In the rows, 128 means zero.
Z: rows in 4 groups, each row roughly a mix of its group's directions
Z (140 x 11)
[[109 112  96 128 125  67 123 134 120 165 121]
 [158  87  98 113 159 111 124 155 109 149 105]
 [134 104 106  85 129 143 132 114  70 122 115]
 [142 175  95 149 108 120  90 140 106 147 119]
 [150 105 141 130 135 127  86 136 172 103 165]
 [133 161 113 136 105  79 114 108 109 129 169]
 [149 156 154 125 117 176 124 132 101 169 111]
 [144 146 152 182 114 133 111  93  98 139 140]
 [141 119 124  96 112  82  84 105 116 153 122]
 [ 89 162 100 114 155 133 154 102 122 148 101]
 [124 142 104  77 101 154 127 144 135  92 103]
 [159  94 148 104  88 150 113 147 152 107 140]
 [112 120 106 160 155 107 143 153  77 131 153]
 [115 133 133 138 172 116 174 128 143  89 100]
 [ 92 138 128 161  99 115 102  81 136 113 111]
 [123 143 128 113 128  89 150 174  99 163 145]
 [145  83 121 121 144 137 129 192 129 133 140]
 [159 104 118 174 109 122 148 126 100 167 135]
 [107 122 160 167 126 140 130 115 173 101  99]
 [121 166 132  94  88 148 117 114 137  86 117]
 [ 83 151 111  86 138 116 137 117 160  99 118]
 [126  99 103 101 156  93 132 127 174 120 104]
 [ 90  83 155 128 135 152  92 130 156 120 129]
 [123 146  98 157 161 116 141  88  94 153 137]
 [ 92 160 153 124  72 129 131 113 117 108 120]
 [142 154 137  96 124 145 147 129  75 100 155]
 [128 176 145 133 112 140 139 125 126  67 132]
 [127 163 125 129 152 106 144 135 107 152  70]
 [ 93  83 152 132 129 133 112 124 167 153 154]
 [107 156 127 164 135 136 130 114 158  89  86]
 [125 136 129 168  98 113 133  96  92 171 121]
 [ 83 149 118 141 156  98 142 105 125  96 101]
 [ 92 127 136 137 168 173 134 113 115 100 102]
 [112 126 167 142 171 130 124 136 145  79 108]
 [175 115 136 124 124 131 105 126  87  84 146]
 [112  92 130 121  94 117  97 119 183 127 128]
 [140 139 146 146  93 117 136  74 116 131  88]
 [123 157 136 174 120 162  85 154 123 116 133]
 [144 163  90 145 115 156  77 130 117 119 132]
 [111 144 104 130 182 124 160 141 104 144  98]
 [176 102 153 105 125 133 131 172 148 130 151]
 [169 128 107 153 119  94 134 136  92 135 168]
 [112 110 158 160 119 106  98  80 120 153 136]
 [112 104 177 133 147 138 112 139 177 111 139]
 [104 143 128 148 103  77 105 101 132 126 164]
 [116 192 116 144 136 113 137 158 160 130 132]
 [109 129  93 121 185 150 120 140 146 144 157]
 [ 93  95  94 169 136 105 136 158 120 124 144]
 [171 143 137 167 116 143 114 110 140  81 118]
 [ 87 118 102 159 180 147 124 144 123 133 142]
 [104 130 108 109 109  61 132 106 141 122 134]
 [100 101 130 157 144 154  77 140 138 154 142]
 [120 103 127 139  96  92 115 166  82 124 137]
 [171 118 127 123 119 134 142 185 127 148  96]
 [149  79 121 138 104 107  92  89 122 117 127]
 [121 143 148  98  88 149 157 139 104  96 100]
 [100 109  95  84 133 125 137 150 116 158  94]
 [175 158 157 102 104 151 111 108 126 120 149]
 [ 99 153 113 174 128 112 156 143 161 126 155]
 [102 135 153 128 143 135 129 166 133  68 112]
 [130 150 134  70 106 165 144 132 133 142 102]
 [123 122  96 116 156 107 165 113 125 178 107]
 [130 108 136 168 132 159 124 131 133  67 118]
 [119 116 179 105 122 138 141 105 179 119 138]
 [158 147 119 114  76 148 151 123 110 160 150]
 [ 99 125 168 138 125 164 144 131 171 104 106]
 [124 137 161 101  83 101 123 163 140  97 129]
 [167 127 146 100 104 141 121 149 131 135 184]
 [157 133 153 148 112 140 148 147 112  83  87]
 [163 119 115 151  85  83 121 131 129 153 150]
 [132 119  89 137 129  88 155 128 117 173 156]
 [142 120  81 104 121 100 106  97 143 152 158]
 [153 142 180 158 100 119 106 155 124 146 119]
 [162 159 114 129 142 182 159 115 119 111 131]
 [103 133 102 128 131 110 113  70 165 145 131]
 [125 112 159 146 131 127 150 177 160 161 106]
 [160 102  93 159 128 121 121 121  78 111 112]
 [157 136  83 114 100 128 143 115 109 166 156]
 [110 113 167 173 122 166 129 112 145 100 125]
 [136  90 146 151 121  86 104 127 154 166 140]
 [150 157  96 139 132 124  72 131 100 151 127]
 [138 166 173 126 106 102  97 127 157 110 137]
 [157 108 109 163 113 147 166 138 102 163 115]
 [ 97 121  99  98 118 102 136 134  92 116  84]
 [119 157 145 118 138 106 116 143 156  91 179]
 [115 189 103 159 156 104 134 131 131 135 131]
 [184 135 119 130 104 149  98 126 160 111 150]
 [154 117 169  88 111 153 123 154 162 117 133]
 [109 120 140 107 192 110 126 150 143 147 149]
 [140  98 108 107 175 128  79 109 120 119 131]
 [157 152 146 111  89 102 114 140 122 152 170]
 [142  82 118  89 118 165 125 144 137 141  97]
 [169  89 129 159  90 128 114 112 103 136 112]
 [147 119  94 112 148 112 123  90 157 149 169]
 [146 105 103 151 132 129 165 152 119 180 116]
 [116 106  87 168 153 159 141 137 130 128 163]
 [155 135  98 124 116 138 120 111 100  81  87]
 [117 138 110  99 132 115 148 185 128 167 113]
 [173 144 167 124 104  87 128 153 114 124 122]
 [136 179 112 112 137 121 147 137  76 111 142]
 [156 124 136 140 129  68 118 162 120 155 147]
 [136 182 144 146 137 135 137  82 101 130 111]
 [151 130 127 124  57 139 137 122 139 151 106]
 [ 94 139 142 125 148 120 151 146 174 171 143]
 [145 106 132 106 128 125 150 182 111 170 114]
 [143 155 167 137 123 136 118 172 101 102 157]
 [109 129 120 134 146 147 155 172  99 165  97]
 [167 107 135  85 115 165 132 135  93 121 144]
 [136 118 101 149 196 120 135 126 114 153 139]
 [150 153 138 188 153 129 118  99 141 125 148]
 [161  87 101 179 122 107 132 144 119 136 124]
 [ 96 147 158 160 122 152 124 173  99 119 130]
 [ 94  83 142  95  98 131 132 120 157 104 118]
 [111 113 116 104 152 105  80  99 110 115  96]
 [111 104 141 127 116 155 121 136 192 126 100]
 [141  94 124  74 160 115 135  93 131 117 118]
 [143 144 129 154 178  99 158 139 113  93 129]
 [177 127  87 136 121 123  90  96 116 117 137]
 [ 90 105 129 178 119 111 101 139 143 160 129]
 [154  79 116 160 112 112 108 113 106 147 101]
 [156 152 164 130 107  87 102 108 149 102 138]
 [113  80 166  99 132 125 172 121 135 143 127]
 [125  71 120 112 125 125 129 147 129 163  86]
 [117 112 122 130 164 191 127 150 147 136 109]
 [ 76 136 136 124 174 145 135 102 118 152 110]
 [117 157 163 125 111 152  83 127 146 152  96]
 [153 147  97  93 153 156 138 138  89 150 143]
 [119 151 152 149  88 125 127 138 162  84 152]
 [141 144 126 110 160 156 147 102 145 129  73]
 [122 118 128 126 124 175 195 129 125 128 118]
 [153 102 127 107 125 129 154 188 103 141 116]
 [148 109 104 166 168 110 140 152 102 118 155]
 [138 122  75 120 137 149 143 110 136  76 140]
 [153 142 161 130 100 160 112 163 109 135 164]
 [163  88 165 138 110 155 114 101 130 107 146]
 [126 167 130 140 157 141  85 112 157 156 106]
 [106 100 141 170 128 109 127 113 151 179 122]
 [159 151 163 183 131 140 132 125 149 104 135]
 [138 138 176 131 187 135 135 112 152 136 124]
 [ 86  82 113 156 145 120 115 145 145  99 143]]

the one row of each list that fits no group (the others fit one group, some only roughly)
  z_343: [169 140 164 113 148 126 136 124  99  86 150]
  z_253: [ 74 135 123 128 114 164 116 102 145  90 128]
  z_13: [117  82 152  94 118 129 150 140  82 140 124]
  z_736: [110 110  68 119 138 139 139  91 135 151 149]
  z_422: [ 83 129 140 124 178 145 114 145 124 105  97]
  z_127: [103 144 116 132 102 171 136 133 149  95  85]
  z_137: [137 143 153 168 156  97  89 134 162 128 125]
  z_661: [111  75 157 131 118 133 146 146 116 151 168]
  z_446: [161 159 140 114 182 135 147 114 118 101 113]
  z_639: [152 136 128 102 126 108  88 136 104  74 123]
  z_843: [108 117 141  92 177 131 121 107  95 159 124]
  z_475: [122 156 153 156 153  95  87 125 162 119 141]
  z_422
  z_86: [137 113 155 100 144 157 150 151  87 159 150]
  z_311: [169 164 129 108 131 156 135 168 127 143 160]
  z_922: [146 123 107  85 134 139 149  80 162 119 143]
  z_518: [ 94  96 171 148 146 124 152 146 152 101 130]
  z_548: [113  93 127 113 153 129 152 150  81 127  91]
  z_98: [106  92 140 145 108 114 140 153 165 173 129]
  z_657: [134 122 160 144  74 159 131 124  97 100 120]
  z_264: [117 107 174 148 147 120 151 139 154 107 168]
  z_871: [115  91 126 146 157 161 116  95 161 152 109]
  z_545: [ 82 172 127 131 155 108 145 142 119 156 149]
  z_40: [126  94  85 119 175 128 131 122 160 140 107]
  z_98
  z_671: [ 98 159 110 106 124 111 107  80  96 131 111]
  z_958: [ 92 145  99 116 135 162 145 143  98 135 170]
  z_660: [122 143 142 119 122  85 111  66 108 126 134]
  z_165: [109 149  97 155 111 150 104 141 158  84 140]
  z_719: [144 126 130 108 124 157 162  93 120  94  84]
  z_747: [150 152 154 140  89 112 130 143 133  73 122]
  z_952: [111 113  97 140  99  90 126 124 151 172 151]
  z_582: [108  79 107  91 110 161 132 104 145 135 134]
  z_238: [123 139 101  91 103 134 110 101 108 121  77]
  z_224: [155 139 119 147 166  84 106 125 116 115 166]
  z_2: [177 129 114 161 103  95  99 116 140 108 140]
  z_732: [155 151  95 139 128 117 172 123 126 120 177]
  z_385: [ 94  95 157 124 105 156 160 152 117 123 100]
  z_621: [155 102 181 127 116 151 134 148 158 146 149]
  z_57: [151 162 158  90 140 126 128 145 148  82 123]
  z_660
  z_904: [ 89 117 109 143 144 166 107 121 170 105 111]
  z_113: [180 159 127 123 121 134 121 124 117 115 181]
  z_477: [120  87 164 114 108  97  99 131 126 122 166]
  z_449: [146 145 104 131 183 107 156 100 144 105 128]
  z_599: [106 126  94 136 135  85 158 144 108 137  87]
  z_300: [142 150 129 145  94  83 116 165 165 124 133]
  z_151: [ 94 103 133 133  88 148 155 140 157  91 119]
  z_353: [149  78 134 129 124 129 136 136 102 123  72]
  z_160: [115 160 113 146  86 116 121 160  95 129  94]
  z_608: [152  52 143 122 130 129 135 117 127 138 115]
  z_325: [112  98 144 115  79 110  88 148 118 145 143]
  z_848: [ 91 159 123  75 121 130 140 141 122 126 165]
  z_608
  z_903: [136 105 154  65 157 139 108 140 136 141 123]
  z_923: [104 144 121 104 143 147 150 104 125  69 110]
  z_104: [151 124 127  99 100 174 155 117 128  87 140]
  z_399: [121 140 132 192  82 138 124 125 107 127 134]
  z_828: [ 96  89 162 115 114 144 132 117 156 169 117]
  z_615: [126 109 139 165 141 168 116 168 112 104 156]
  z_415: [155 149 142 134 164 139  98  98 158  98 151]
  z_114: [104 107 116 112 100 115 168 115 155 174 130]
  z_865: [129 165  93 163 109 146 159 120 162 122 146]
  z_940: [108 163 150  97 137 160 113 164 159 113 135]
  z_625: [135 155 171 155 125 127 131 145 154 122 179]
  z_387: [114 152 117  90 133 111 149 100 153 121  79]
  z_399
  z_527: [130 106 179 148 158  97 142 139 135 100 152]
  z_434: [ 64 161 113 135 135 150 136 128 117 109 148]
  z_953: [128 139 100 155 115 110  87 106 170 105 112]
  z_317: [134 130 153 139  64 125 133 114  94 122 153]
  z_395: [151  91 164 175 131 126 130 145 149 154 116]
  z_65: [169 137 162 115 149 145  83 115 110 113 150]
  z_89: [100 114 140 159 121  75 125 163 104 134 115]
  z_100: [142 155 108 106 160 101 134 150 108 138 177]
  z_926: [128  99 110 115 137 154 137 108  92 111  75]
  z_850: [156  89 139  97 106 137 113  75 127 132 128]
  z_351: [135 161 141 110 164 141 149 123 113  74 112]
  z_443: [ 87 137 181 116 134 161 117  97 135 126 131]
  z_916: [118 112  80  97 115 141 142 118 115 132  77]
  z_538: [167 130 152 123 114  88 109 121 135  78 136]
  z_450: [139 118 110 115 172  71 119 123 135  96 127]
  z_850
  z_312: [111 121 131 123 185 172  93 136 130 124 137]
  z_155: [102 112 114  94 129 148 145 190 125 119 135]
  z_737: [142 125 120 120 117 118 103 146 140  56 140]
  z_648: [153 104 120 142 123 109 106  84  80 121 143]
  z_720: [135 137  92 153 145 143 142 148 104  72 129]
  z_554: [116 112 175 146 124 163 131 153 100 164 122]
  z_779: [133 149 168 133 150  87 156 112 168 119 129]
  z_467: [121 103 153 167 159 163 114 145 134 124 166]
  z_899: [ 94 108 129 147 112 160 164 167 103 131 112]
  z_785: [ 79 162 135 121 122  89 153 160 136 123 123]
  z_312
  z_590: [145 195  96 134 121 122 135 116 125 150 108]
  z_788: [112 141 140 147  67 131 112 163 106 137 110]
  z_502: [109 166  98 143 119 101  99 115 171 109 127]
  z_550: [142 116 134 160 124 192 121 119 109 159 130]
  z_842: [119  85 110 130 184 109 130 112 141 128 155]
  z_413: [141 126 116  99 164 156  98 104 127 159  92]
  z_256: [149 106 170 144 113 123 135 107  83  96 142]
  z_893: [102 166  87 128 145 119 137 126 107 110  84]
  z_50: [132 128 158 135  97  71 108 123 156 135 104]
  z_861: [ 74 129 128  71 136 112 128 124 120 107 135]
  z_861
  z_803: [111 109 136 118 150 120 182 145 104 165 148]
  z_273: [116 128 178 120 116 157 148 114 111  82 141]
  z_810: [ 96 150 121  88 114 139 137 169 169 135 131]
  z_967: [127  90  99 132 146 153 100  84 146 148 111]
  z_93: [115 103 122 124 119  70 156 145 110  94 120]
  z_352: [100  83 126 132 150 127 164 143 119  86 112]
  z_130: [109 116 109 145 110  97  91  99 166 109 104]
  z_452: [112 102 166 136 113 174 135 154 102 149 110]
  z_827: [120 170  70 127 131  99 150 134 112 136 137]
  z_823: [116 132 138 179 128  77 124 100 107 114 125]
  z_298: [ 95 101 162 132 115 104 162 147 149  92 125]
  z_41: [150 159 140 148 108 103 141 184 150 126 113]
  z_803
  z_396: [149 135 105 109 124 191 117 111 120  94 129]
  z_166: [133 125 138 163 106 142 168 111 107 178 130]
  z_245: [154 109 151 103 116 103 119 179 162 119 117]
  z_598: [100 165 115 151 144 144 153 126 122  79 151]
  z_107: [178 111 152 115 132 166 126 150 122  92 139]
  z_859: [152 119 128 113 155 176 135 140 126 170 162]
  z_391: [117 128 119 157 150 127  77 158  92 120 103]
  z_260: [137  66 113 125 106 167 142 144 111 119 130]
  z_182: [146 108  92 101 177 112 124 131 155 122 156]
  z_752: [143 119 106 100 144 181 160 142  95 132 126]
  z_814: [156 103  99 134 163 142 105 100 157 159 144]
  z_294: [116 105 117  96 119 149  99 108 117  83 163]
  z_294
  z_596: [150 157  99 131 170 102  96 100 151 138 128]
  z_712: [120 140 144 145  95 124 125 146 182  92 104]
  z_811: [136  87 166 106 125 182 133 123 138 132 141]
  z_860: [151 119 147  92 115 110 130  97 147 175 153]
  z_201: [135 139 102 126 154 159 146 132 102 187 129]
  z_128: [153 167  88 100 131 116 133 101 140 108  96]
  z_841: [140 121 133 146 179 149 128 109 145  93  89]
  z_678: [143 134 107 142 151 126 113  84  98 177 115]
  z_146: [128 144 121 139 129 115 171 139 130  61 129]
  z_947: [ 82 136 121 174 134 164 110 108 129 114 148]
  z_168: [107 131 111 103 138 140 126 162 184 161 129]
  z_115: [113 148 125 179  90 135 151  97 130 154 137]
  z_8: [130 100 148 138 144 126  81 146 113  80 146]
  z_493: [158 144 109 164 116  76 103 125 140 126 150]
  z_327: [100 121 113 117 130  79 153 146 128 147  83]
  z_678
